Here are some points, each followed by its number:
(-42 -18 54 -50 53 -7 3 3 -43 30 21 16 -26 37 29 -24 -33 22
 30 53 14 3 -37 3 21 -23 -53 22 30 -40 27 20) 0
(-55 26 4 54 -50 -46 -23 31 54 -30 -43 -40 -24 43 12 52 54 -35
 -20 -38 -49 46 52 45 31 55 12 41 46 53 -54 15) 1
(37 40 3 -43 -38 29 54 16 50 -35 -24 38 -44 -25 50 14 5 -14
 18 9 -29 37 -41 53 44 21 -3 11 -22 -3 37 -54) 2
(-23 34 -10 -16 16 47 33 -27 46 13 -11 50 -30 -14 18 -19 2 2
 33 19 -42 40 -40 14 42 -32 8 38 -13 -33 53 -9) 3
(44 -44 11 32 -26 -20 -3 35 -8 -12 54 22 53 47 38 19 36 -22
 54 38 -20 -25 8 35 -49 48 52 -44 1 18 55 49) 4
(-1 7 -13 1 -33 -19 35 -2 -30 33 32 26 -42 32 55 -50 46 -50
 11 -2 -37 -22 38 -49 -30 31 -24 -8 38 -25 -34 36) 5
(-13 -4 -11 -12 43 -4 -1 25 -32 18 -12 24 -5 -45 4 -27 26 -15
 -7 20 10 -27 -4 -48 -10 1 -22 0 -4 19 -11 5) 6
(-45 -40 -35 15 31 37 -42 41 -13 12 -33 -34 20 -8 -49 42 -9 33
 -31 -33 49 -16 -26 -24 -31 -9 10 -33 -25 -12 -37 0) 7
(53 -53 -1 21 12 -34 -38 -5 -9 -34 14 34 50 44 36 2 30 -19
 44 41 -4 -20 -23 -7 -16 26 49 -37 26 25 11 54) 8
(9 -36 24 36 -22 36 50 -14 -18 42 -15 55 -32 -30 37 -54 48 -52
 -14 -3 -23 29 36 1 -50 11 -27 -30 45 -46 -31 -52) 9
(-19 11 12 49 -46 -30 10 -10 44 -20 -20 -42 26 50 27 54 29 -29
 -21 -21 -11 22 -20 46 53 53 37 27 36 54 -2 43) 10
(-34 24 -29 9 -49 -50 -16 18 48 31 -40 23 7 15 40 36 -30 8
 -23 -19 53 -42 -24 -33 -9 -47 4 19 50 4 -44 50) 11
(18 12 44 7 -34 -1 9 -19 5 -3 24 44 -18 1 -3 -46 40 -24
 29 30 -38 8 46 -44 -46 46 5 16 -26 -31 5 -1) 12
(-37 -10 -21 25 -40 -9 14 -42 18 -16 -8 46 10 -12 -11 -11 -7 -45
 35 -35 -46 48 -30 -21 32 -25 23 47 -21 -52 21 -41) 13
(54 -29 37 53 -11 -42 -10 48 33 19 37 -2 54 35 -52 37 -18 52
 -11 -49 -9 -2 -48 -19 50 -10 55 -9 -35 37 48 -16) 14
(48 -19 53 43 27 -36 -29 1 2 10 40 20 44 46 -38 33 4 24
 26 -18 11 -3 -19 8 24 42 31 -1 -48 -7 -46 29) 15
(36 4 1 45 21 26 -7 -9 53 -50 -26 -19 55 -47 -55 46 -55 53
 3 -52 -47 9 -47 7 55 -52 -7 24 -54 32 19 -55) 16
(20 29 -44 -32 26 -33 -49 -12 -2 46 -41 -35 31 -29 -34 3 -23 36
 -29 -32 55 -7 32 -10 -3 -33 1 -5 -20 -13 -14 -23) 17
(7 16 -41 -48 50 24 -48 -15 -36 44 -53 -46 -48 -13 -43 48 -53 42
 -55 -25 -16 -55 -49 -50 37 -55 -52 -55 -50 23 2 -34) 18
(24 -11 35 -4 -9 0 24 -36 3 -27 2 5 -22 19 -19 -42 41 -3
 24 4 -13 14 21 -38 -44 13 16 32 19 -26 1 18) 19
(-8 41 -23 -47 -55 -26 46 -34 12 -41 -38 -30 -12 -53 44 -44 -24 -42
 -36 -45 50 45 -21 10 27 35 -11 -19 54 50 -36 -18) 20
(-21 -38 20 52 -14 -12 25 -49 25 52 25 37 19 -20 -20 -29 -38 -36
 55 -4 -54 52 13 13 41 -30 -16 50 20 -55 44 4) 21
(35 -22 47 -1 15 -13 -44 50 -11 2 38 52 30 53 25 -8 35 0
 36 42 -18 -21 26 -5 -24 24 22 -7 11 -11 26 3) 22
Which three points above are nearest to each new point, looking only along the 6 directions in which the numbered points spread most? Their numbers follow each, smallest number first.
(-2 -5 2 42 -10 14 -22 -21 0 27 -18 0 12 36 0 32 13 -10
 2 -8 44 7 2 36 33 -3 15 -4 15 1 -8 53) -> 11 15 19
(55 49 -22 -26 -5 43 52 -1 34 -53 10 7 -49 -48 52 12 21 -46
 5 5 -19 50 -32 50 48 27 32 21 37 33 16 -19) -> 2 3 20
(14 23 -9 46 14 -40 -33 33 4 -42 -16 21 9 49 3 11 19 7
 -13 23 30 -10 3 -29 7 -20 35 3 42 24 7 -15) -> 6 8 15
(-16 22 8 13 -4 5 -20 -13 -1 -19 9 11 -34 4 14 -43 27 -48
 47 -7 -36 41 35 24 0 29 -15 29 -37 -36 -35 -25) -> 9 12 19
(-43 18 -7 -3 -18 9 37 -50 45 -21 -19 2 11 -41 -36 25 -15 -41
 37 -13 -43 38 18 54 -19 -31 21 48 -5 -32 12 -14) -> 3 13 21
(10 -25 10 -46 36 34 -27 -16 -22 -49 55 -4 2 48 -7 -22 8 21
 43 36 19 -8 22 -16 -34 10 -10 44 -49 -34 -24 42) -> 6 19 22
(-27 36 -49 -2 22 -29 -41 -8 55 35 -37 -15 27 -44 -48 38 -14 48
 -43 -50 43 -5 -25 52 29 -15 -13 -23 8 38 -38 -24) -> 7 11 17
(33 -26 36 -38 23 48 12 -22 -34 3 47 -10 -38 40 32 -41 14 12
 32 49 23 -38 4 -40 -48 3 -29 31 -34 -30 -49 23) -> 6 19 22
(-20 -1 41 -35 37 49 2 53 -47 -36 49 -27 21 31 -9 -10 -42 27
 13 47 12 4 -46 9 47 5 -35 36 23 26 24 -40) -> 0 3 6
(-38 55 -19 4 -54 13 43 15 38 -2 -9 -22 -47 -7 11 -45 32 -49
 -38 -47 22 53 1 21 1 52 3 -10 55 52 -18 12) -> 1 10 20
(-3 -7 -32 20 11 -3 -47 36 1 -31 -36 43 4 34 33 9 25 -4
 31 12 29 -29 -18 -41 -37 -27 18 13 3 8 -30 45) -> 6 8 22
(41 3 -53 2 -8 -8 -2 13 -4 0 -34 40 1 -21 20 34 18 4
 -30 0 35 -30 -34 20 -21 2 25 -40 -1 35 47 47) -> 6 8 17
(1 -43 27 16 46 31 -43 54 -40 29 41 12 13 29 26 -26 15 15
 12 46 -15 -26 5 -1 -38 38 14 33 -44 -22 -12 -22) -> 6 19 22
(-26 -55 19 -53 -24 52 -34 -53 -54 47 -35 -41 -55 -15 -40 55 -31 5
 -54 32 -5 -54 -55 -53 11 -45 -48 -54 -55 36 45 16) -> 6 17 18
(50 -37 23 35 24 -18 -11 55 -33 23 53 15 34 42 -27 27 20 9
 19 10 8 1 -14 -43 -25 8 46 -13 -12 -15 -1 -33) -> 8 15 22
(-10 13 55 -41 -20 25 -30 49 -42 -47 20 -24 14 -5 -4 16 -50 50
 -18 22 -22 -9 -50 -8 49 7 -14 34 -2 44 0 34) -> 6 11 17
(-44 -2 49 -49 44 33 -5 26 -50 14 27 -43 -11 -46 -31 13 -41 18
 -26 43 1 -14 -52 27 15 -8 -50 15 10 31 25 -13) -> 0 6 17
(40 -9 46 -42 54 44 -9 46 -48 1 45 -25 -20 7 7 -33 -27 13
 4 50 13 -15 -27 -3 5 19 -41 2 25 -21 -27 8) -> 0 6 22
(-25 -48 50 -54 55 55 -53 -31 -53 -24 -30 -1 -50 8 24 -25 -32 32
 10 55 9 -33 -43 12 -32 -44 -54 -36 41 12 -20 10) -> 0 6 17
(23 27 -33 3 18 -11 -40 -35 40 -45 22 1 41 11 -47 20 -29 25
 -24 -48 54 12 -13 18 12 -41 29 5 -8 0 30 46) -> 14 15 17
(-53 54 -20 -25 -48 -37 44 -38 11 -33 -22 -44 8 25 2 -47 -20 -11
 -46 -44 38 24 9 -14 -7 40 -26 -24 52 47 36 -46) -> 6 11 20
(16 -33 -34 31 -25 16 -13 29 -23 -14 -13 -8 3 45 -8 21 12 29
 -19 2 18 -23 -7 -46 -33 0 34 -14 -16 21 38 19) -> 6 7 15
(12 45 -55 30 41 4 15 -18 37 55 -46 42 -35 -2 31 -36 0 -30
 -49 -26 33 -35 -1 33 34 -14 -19 -42 29 20 9 2) -> 6 11 20
(-12 -20 14 -36 4 35 19 -25 -49 7 4 -29 -36 5 -15 30 -8 11
 -34 33 41 -44 -35 5 -18 -4 -36 -31 -15 -1 42 -31) -> 6 7 17
(-24 50 -54 11 13 7 0 19 15 -5 -49 -45 -10 18 47 -13 -21 19
 -47 -24 52 -36 -12 -35 -11 -35 -9 -22 18 7 -33 48) -> 6 11 17
(-22 48 -38 26 -47 -24 55 30 -3 -48 -27 -13 -45 13 34 -7 43 -38
 -22 -30 -8 31 30 4 -15 30 38 7 53 49 31 -35) -> 1 10 20
